(in the rows, 128 means zero)
Rotation paths and how fast each direction turns (degrees a step)
Each turn is a multiple of 5 degrees from 10 to 175, or 0.
Each row of a path follows its step; steps can be skipped.

step 0: [133 125 135 122 117 120 117 136 133 139 124 138 132 139 133 125 135 124
 126 123 129 124 133 121 126 124 131 130 119 124]
step 1: [141 122 142 125 136 127 122 135 129 124 117 120 131 124 135 134 132 125
 130 120 127 135 128 125 120 132 120 127 132 133]
step 2: [131 124 127 127 122 131 128 130 132 121 140 121 123 131 133 132 131 119
 138 134 121 125 113 117 125 127 121 119 137 127]
step 3: [133 139 128 119 123 129 118 130 137 140 123 126 127 132 124 130 131 121
 125 134 124 113 128 117 136 125 128 122 122 125]
step 4: [137 133 138 123 133 128 128 133 123 129 112 123 135 124 130 127 127 135
 136 128 133 120 125 129 131 141 114 127 127 125]
step 5: [133 128 125 129 122 112 131 128 123 122 140 129 126 130 134 119 129 129
 134 135 130 126 119 120 121 135 113 125 128 130]
step 6: [134 137 126 121 126 113 131 128 139 135 124 123 125 123 129 126 137 119
 116 137 131 126 128 120 127 118 128 127 125 132]
step 7: [125 129 137 122 130 133 126 133 133 121 115 114 130 117 129 125 131 128
 129 140 139 125 121 138 130 131 126 127 132 128]
step 8: [122 129 118 127 128 126 116 135 119 120 141 128 121 127 126 120 127 127
 131 137 137 119 125 130 127 134 120 118 127 129]
step 9: [131 135 118 125 131 115 135 136 123 139 127 129 127 125 120 134 133 124
 116 124 138 121 131 129 131 123 125 120 127 127]
step 10: [126 125 138 131 120 125 139 129 127 133 116 125 130 126 127 124 129 126
 129 128 147 132 118 141 122 133 130 124 130 125]
step 11: [129 125 126 129 120 129 116 131 124 119 133 137 116 129 133 116 133 120
 130 131 142 130 130 130 115 125 131 127 126 130]
Directions:
[132 130 128 126 134 128 132 130 126 128 123 128 128 125 127 131 128 126
 131 127 129 129 129 129 130 125 127 131 132 127] : 130
[129 125 125 124 126 128 130 129 123 125 131 131 124 128 128 126 123 126
 131 131 127 127 128 125 126 127 129 128 129 130] : 120
[128 127 132 126 129 130 129 128 128 128 125 126 134 128 127 125 121 124
 126 129 128 129 130 129 124 129 128 126 125 126] : 115
[127 125 130 127 128 127 125 129 132 123 129 125 127 126 132 128 131 126
 126 131 127 132 128 128 125 124 130 131 130 131] : 70

step 0: [133 120 127 129 134 128 130 124 133 125 129 133 134 134 119 125 135 126
 120 136 113 132 128 128 124 129 118 141 128 116]
step 1: [122 142 122 142 132 137 139 135 123 125 118 118 131 126 132 123 126 136
 131 126 129 130 126 121 130 126 123 129 127 122]
step 2: [126 128 122 125 121 127 134 122 134 135 130 136 139 127 130 125 126 115
 134 140 121 128 124 122 125 133 131 129 128 112]
step 3: [121 127 128 134 132 131 133 134 133 122 127 122 131 128 121 127 136 134
 118 128 128 131 129 124 127 130 117 148 135 122]
step 4: [123 146 126 133 126 134 141 127 129 126 125 127 126 122 129 130 120 126
 137 132 118 131 126 123 124 120 125 122 122 118]
step 5: [122 122 128 127 123 127 133 136 129 127 129 134 137 126 122 126 128 120
 124 145 128 126 123 121 135 141 131 139 132 122]
step 6: [130 135 124 128 129 129 136 124 129 123 128 118 131 129 120 139 129 140
 122 131 125 132 130 124 125 117 116 136 126 116]
step 7: [118 139 130 131 123 135 137 133 123 125 129 131 126 120 136 118 128 124
 137 146 129 130 128 123 127 129 132 130 122 125]
step 8: [129 130 124 124 124 123 133 125 136 134 126 130 143 122 112 137 135 126
 120 138 129 126 132 123 134 128 128 137 133 123]
step 9: [126 135 127 132 125 132 132 137 126 128 137 119 119 123 130 126 128 137
 126 138 126 129 120 127 124 113 117 138 126 124]
step 10: [128 136 131 127 132 131 141 127 127 128 125 138 132 120 119 123 131 122
 134 142 123 127 137 130 138 130 133 126 118 124]
step 11: [131 128 119 133 122 126 124 135 126 138 126 124 140 125 122 131 131 136
 116 142 130 126 121 119 131 122 123 135 132 128]
Directions:
[130 125 128 129 129 129 127 129 128 128 128 130 124 127 128 130 132 126
 131 130 126 131 129 129 129 129 136 130 129 124] : 140
[126 131 125 127 125 130 126 130 128 128 133 128 127 130 129 128 127 126
 133 128 130 131 123 132 126 127 129 127 123 126] : 140
[126 129 127 127 128 129 129 131 128 133 122 127 129 126 130 128 123 124
 127 128 127 127 132 129 127 130 132 128 124 129] : 125

step 0: [127 124 140 136 118 140 129 140 121 127 137 135 131 129 121 137 120 133
 133 121 133 131 126 131 128 119 133 130 135 131]
step 1: [128 124 137 128 125 120 121 127 123 141 136 120 139 131 135 145 129 132
 126 125 130 131 131 128 128 140 125 122 121 131]
step 2: [135 137 129 126 123 121 116 129 122 126 113 125 120 127 127 128 139 129
 128 126 121 129 143 129 130 134 119 130 126 119]
step 3: [131 126 131 121 124 134 131 119 122 113 125 131 118 126 131 133 120 119
 143 130 127 131 133 135 125 117 131 126 134 121]
step 4: [130 121 127 131 133 129 126 134 133 123 143 121 133 133 119 143 128 121
 131 132 128 131 125 130 126 130 145 132 130 121]
step 5: [130 131 142 141 128 112 118 138 133 126 121 122 133 134 126 128 123 121
 119 129 132 127 125 130 123 134 125 125 125 126]
step 6: [132 123 141 132 130 127 131 121 139 130 113 139 129 129 136 128 127 136
 130 127 122 137 140 132 127 123 120 134 130 126]
step 7: [139 122 127 124 127 133 141 127 132 128 126 116 119 123 135 134 130 137
 143 123 127 132 122 133 130 135 134 129 134 121]
step 8: [120 134 120 144 133 122 129 135 122 134 131 119 119 125 134 134 128 118
 132 134 133 120 129 129 122 133 136 131 133 121]
step 9: [133 127 136 146 122 123 131 128 126 123 126 133 124 126 118 131 127 132
 123 142 131 125 135 124 121 119 128 126 119 136]
step 10: [143 128 137 124 128 138 127 130 132 135 125 124 135 134 129 135 125 138
 135 119 138 131 132 125 124 116 126 134 125 136]
step 11: [135 141 128 129 128 124 120 120 131 140 135 120 131 116 137 133 133 125
 138 119 122 128 125 138 130 136 129 131 127 130]
Directions:
[134 129 128 126 130 123 129 122 125 129 128 128 126 129 129 126 128 129
 127 123 127 130 128 127 128 127 128 131 131 127] : 85
[133 127 127 128 126 129 128 132 130 125 128 126 125 126 121 127 132 133
 126 128 127 129 127 128 130 131 129 129 126 127] : 145
[127 128 128 125 129 125 126 129 131 132 128 128 123 131 126 131 129 126
 130 126 128 126 127 127 130 132 132 126 130 134] : 110

step 0: [125 129 113 143 134 143 132 127 116 130 131 132 132 123 127 131 120 131
 126 119 127 123 126 123 125 128 134 125 140 133]
step 1: [132 116 127 129 123 122 132 118 122 120 128 134 125 129 120 124 128 137
 115 128 118 128 120 124 124 125 137 142 138 130]
step 2: [130 137 131 109 138 119 132 119 121 119 124 124 127 129 137 130 129 130
 125 132 120 127 128 116 121 139 134 126 130 126]
step 3: [130 143 131 125 125 130 121 135 124 126 112 121 134 134 132 129 124 123
 125 143 121 133 129 131 127 127 117 134 131 138]
step 4: [127 129 134 128 126 126 136 140 134 116 118 134 136 141 121 119 135 126
 130 135 132 120 129 130 134 121 121 120 122 123]
step 5: [127 124 145 120 117 129 122 132 131 134 132 119 128 115 127 123 130 127
 133 131 139 122 132 125 141 129 125 125 122 119]
step 6: [130 128 120 137 124 133 135 127 128 139 133 121 128 119 134 130 131 126
 155 129 132 131 131 136 127 124 128 125 124 127]
step 7: [131 114 117 135 125 125 129 130 131 137 129 124 119 129 125 129 134 126
 121 111 130 136 116 138 127 123 127 127 118 130]
step 8: [120 132 122 125 139 129 126 127 141 132 137 133 117 123 119 135 120 130
 125 114 120 125 123 124 128 136 137 121 133 126]
step 9: [139 131 127 133 128 131 122 129 128 128 136 134 133 121 132 135 118 130
 116 131 127 128 132 133 117 131 141 132 142 141]
step 10: [132 125 125 128 134 134 136 126 119 113 124 136 136 140 133 120 117 133
 123 122 128 124 126 122 119 133 129 141 128 127]
step 11: [124 126 137 116 127 119 115 126 125 128 127 128 128 138 129 120 134 127
 126 138 119 126 126 117 124 133 122 143 134 121]
Directions:
[125 132 126 127 132 123 125 129 130 131 127 128 129 130 127 129 129 123
 126 127 125 132 125 129 128 127 126 126 125 129] : 80
[128 130 128 128 131 127 129 131 124 134 127 128 126 124 128 127 125 128
 129 133 131 130 132 130 125 131 129 127 129 130] : 115
[127 128 127 124 130 132 129 132 128 129 133 128 126 127 127 128 130 129
 128 123 128 128 131 129 126 123 130 131 127 132] : 40
[125 123 129 127 125 131 131 129 132 133 125 128 131 129 131 129 129 127
 129 129 127 132 131 126 130 126 128 126 127 126] : 45
[125 129 129 125 130 132 126 128 125 130 125 124 128 127 129 128 124 128
 127 122 131 126 127 124 131 132 126 128 127 127] : 135

step 0: [140 119 127 119 131 133 138 149 129 135 124 127 131 140 116 132 121 120
 127 124 133 127 128 126 125 125 127 126 133 142]
step 1: [119 120 120 135 133 120 123 126 128 128 130 146 134 122 116 132 119 129
 133 134 131 137 137 137 124 116 130 123 132 117]
step 2: [122 134 136 125 134 126 113 131 135 128 135 133 124 119 133 125 143 131
 131 115 119 119 120 131 132 120 119 126 138 132]
step 3: [142 130 130 122 125 132 134 126 140 138 125 127 122 130 133 136 123 129
 120 114 136 128 121 143 121 130 138 121 117 134]
step 4: [119 123 135 132 128 121 132 111 131 119 131 133 129 126 126 124 126 126
 135 125 141 135 133 129 122 144 131 135 127 111]
step 5: [132 138 132 123 127 133 137 126 129 123 137 124 131 139 137 128 131 136
 124 128 124 121 123 119 138 128 113 137 147 124]
step 6: [140 126 119 130 131 128 132 132 130 135 120 132 113 133 130 139 119 123
 113 144 126 131 124 121 126 134 137 120 131 128]
step 7: [121 121 137 129 128 117 121 134 118 123 129 129 125 124 111 114 128 116
 130 135 128 129 134 130 116 132 132 136 140 129]
step 8: [122 132 124 129 121 130 126 140 133 138 127 126 136 134 133 132 123 140
 135 125 123 121 131 140 129 112 125 139 141 136]
step 9: [120 125 127 139 140 130 130 137 143 136 125 138 122 118 129 139 129 133
 131 123 125 132 127 125 129 136 142 115 121 131]
step 10: [131 131 139 120 124 125 130 130 124 116 141 137 132 120 116 122 127 121
 131 112 138 129 126 136 132 138 122 124 128 135]
step 11: [133 127 116 121 127 133 130 119 132 132 125 133 123 135 136 137 120 132
 134 123 136 132 120 137 129 119 110 138 129 117]
Directions:
[125 131 127 126 132 130 125 130 126 134 129 130 128 127 127 128 127 127
 130 124 129 130 134 129 129 128 126 125 127 130] : 45
[133 124 126 127 129 125 127 128 122 125 130 127 129 128 125 129 128 130
 129 125 129 132 131 131 128 131 132 129 129 128] : 115
[129 129 129 125 125 131 132 130 130 126 128 129 130 126 130 128 124 130
 133 126 127 130 128 124 129 135 127 128 127 127] : 65
[129 127 126 126 125 130 131 132 129 132 125 128 126 128 127 127 130 131
 126 130 131 131 128 131 132 126 130 127 127 122] : 135

step 0: [132 123 122 135 131 120 123 118 134 131 125 132 139 118 122 126 122 123
 126 135 138 130 119 129 129 139 127 115 131 125]
step 1: [136 132 134 122 127 121 138 124 125 130 129 129 134 132 127 133 126 133
 132 140 110 129 130 137 138 121 130 124 134 131]
step 2: [120 121 123 125 122 127 114 126 125 126 115 140 133 131 130 127 120 129
 131 137 130 136 120 129 121 134 132 123 127 137]
step 3: [136 126 138 135 122 121 131 124 130 115 126 123 125 130 120 125 129 127
 118 132 112 129 124 137 133 135 127 121 126 121]
step 4: [123 124 132 115 133 128 118 129 120 134 131 129 127 131 132 135 126 119
 130 137 127 126 113 130 129 124 128 114 124 137]
step 5: [129 126 130 132 119 130 126 120 135 130 126 134 121 119 126 129 117 127
 126 126 123 143 132 140 141 137 122 124 126 126]
step 6: [125 140 139 124 123 117 120 134 123 132 127 119 125 130 122 133 125 131
 136 130 118 131 123 123 126 126 141 118 124 132]
step 7: [123 117 133 124 117 131 123 123 132 137 127 134 118 125 130 125 122 124
 123 133 122 135 127 132 113 128 117 127 130 120]
step 8: [138 137 140 131 129 138 133 122 128 132 125 122 120 123 123 128 132 129
 133 130 127 128 121 123 130 139 136 113 123 131]
step 9: [124 125 125 120 129 128 123 125 123 148 133 128 129 130 131 125 112 127
 124 133 122 130 122 128 131 126 135 129 132 114]
step 10: [128 133 124 136 119 139 131 117 128 123 123 134 120 121 130 140 121 139
 134 129 118 126 132 127 121 131 133 119 127 130]
step 11: [124 123 141 137 132 129 127 128 129 132 129 125 132 139 127 117 115 122
 121 129 121 132 123 115 123 127 139 123 132 127]
Directions:
[126 131 124 128 128 128 126 127 127 126 126 126 128 127 127 131 130 126
 134 128 132 126 124 127 125 130 130 124 129 130] : 175
[127 126 133 124 131 130 126 129 132 129 124 126 131 130 127 132 125 128
 128 130 130 126 126 126 128 127 130 132 127 129] : 155

step 0: [131 130 134 115 122 116 120 137 125 120 124 130 126 129 136 117 126 122
 121 125 131 131 134 143 123 129 136 138 126 121]
step 1: [126 131 134 121 117 121 123 122 136 128 126 130 117 145 133 119 134 121
 130 134 135 131 126 125 128 136 123 125 123 115]
step 2: [127 122 129 118 121 126 115 121 119 123 121 129 133 130 133 119 135 120
 133 132 123 136 126 129 139 136 115 137 129 134]
step 3: [129 135 126 125 116 123 124 133 131 127 131 127 139 133 133 134 127 124
 130 125 127 137 131 109 146 131 120 120 131 127]
step 4: [122 132 119 128 125 122 123 131 121 111 129 122 134 125 131 130 127 126
 140 137 126 132 129 111 123 122 128 133 132 139]
step 5: [132 132 134 119 137 133 125 144 134 122 125 128 133 123 140 139 125 123
 129 131 133 137 127 117 119 126 131 122 140 127]
step 6: [137 134 129 123 133 114 124 131 133 119 133 121 129 132 129 129 133 131
 128 137 121 133 130 132 117 128 142 138 140 120]
step 7: [124 128 136 126 130 133 120 125 137 137 134 133 120 133 140 131 142 126
 135 135 128 127 128 129 119 135 126 133 142 117]
step 8: [126 120 126 126 116 123 122 134 122 133 134 134 135 130 133 126 137 121
 122 127 120 131 134 140 133 132 128 145 140 124]
step 9: [114 127 127 131 109 121 127 135 134 127 137 133 120 132 138 125 130 122
 130 121 129 125 137 117 133 128 124 130 126 117]
step 10: [120 116 124 125 121 128 126 134 117 110 125 134 127 126 135 119 121 115
 129 135 135 134 129 125 127 127 124 138 123 127]
step 11: [133 131 133 115 130 124 127 133 137 113 125 124 129 132 140 122 118 126
 125 123 134 140 132 122 135 130 120 121 126 119]
Directions:
[128 126 130 124 131 129 130 132 129 129 127 127 132 128 128 129 127 124
 124 123 124 130 129 131 129 130 125 129 129 131] : 130
[126 122 128 126 124 127 126 126 132 126 127 130 129 127 125 126 124 130
 126 129 129 130 129 125 131 130 125 129 125 129] : 45
[131 129 130 125 128 131 131 122 128 128 132 129 131 129 128 130 130 131
 131 129 126 128 130 130 131 130 124 131 128 126] : 70
[126 128 129 127 122 131 132 133 123 127 131 126 128 126 129 131 126 130
 128 126 127 126 128 124 128 127 128 131 125 129] : 65
